128 stands for zero in the data rows.
Some points, each followed by its number:
  081  228  169  090  075  114  218  078  162  178  117  157 0
  095  188  083  133  124  153  117  154  137  074  148  187 1
  132  150  092  149  119  096  082  163  135  123  188  126 2
  115  077  156  146  115  128  127  133  104  124  107  146 3
  191  000  255  036  197  067  046  223  081  046  184  062 4
  142  194  052  139  131  138  102  093  148  156  067  141 5
  137  161  059  123  147  172  199  029  141  126  115  129 6
  160  051  247  099  186  085  029  211  090  090  155  079 7
  144  066  179  115  119  138  098  142  167  148  101  142 8
  156  065  141  121  165  146  147  132  070  055  217  096 9
  119  146  155  071  158  111  093  159  151  041  172  176 10
  176  117  059  141  155  143  139  149  110  090  175  095 11
  147  148  079  123  131  134  118  125  123  090  160  088 12
  152  086  152  108  122  156  121  126  115  132  101  131 13
  168  046  197  108  157  117  049  164  095  126  138  118 14
  087  164  134  218  070  133  100  160  201  168  037  177 15
  102  074  144  153  129  163  114  092  166  161  089  155 16
  134  037  182  110  141  100  125  182  119  074  201  095 17
  095  136  233  194  089  039  017  240  174  184  029  193 18
  097  139  095  197  081  136  127  149  159  184  101  149 19
  135  133  189  121  064  101  173  113  098  136  177  084 20
  089  140  096  119  159  112  165  104  118  138  128  111 21
  133  084  153  126  134  140  120  139  133  141  129  143 22
  147  085  139  150  146  129  096  171  122  123  087  123 23
Which point above is nearest to each new point? Its number follows each.
  162  130  130  134  157  121  071  190  084  078  174  115 2
  109  210  039  144  129  173  175  100  117  071  172  137 1
  161  061  117  095  172  182  167  042  127  127  114  102 13
  141  060  157  122  151  088  078  182  096  103  140  124 14
  134  124  127  138  113  088  255  034  098  093  186  084 20
  119  158  071  145  144  151  139  127  134  082  176  111 12
  055  215  000  169  111  244  232  057  153  165  100  184 6
  113  106  155  167  083  144  132  122  179  183  076  171 16
  152  167  128  116  142  084  117  109  142  147  125  118 21
  122  161  089  175  139  122  107  148  143  139  071  143 5
  130  109  213  106  077  117  161  127  091  094  186  083 20
  143  152  085  144  139  137  151  095  170  154  103  131 5
  141  147  173  119  135  036  007  231  112  143  157  112 2
  104  191  065  079  103  255  255  008  178  160  070  141 6
  114  168  071  102  193  149  127  134  110  137  114  123 21
  150  100  087  121  146  138  160  074  131  157  129  148 21
  133  121  148  077  079  183  216  070  135  136  145  100 20
  160  103  114  146  132  157  124  091  155  179  094  111 16
  153  132  087  098  167  105  077  160  122  044  205  095 12
  134  179  133  015  138  120  106  113  140  103  145  114 10
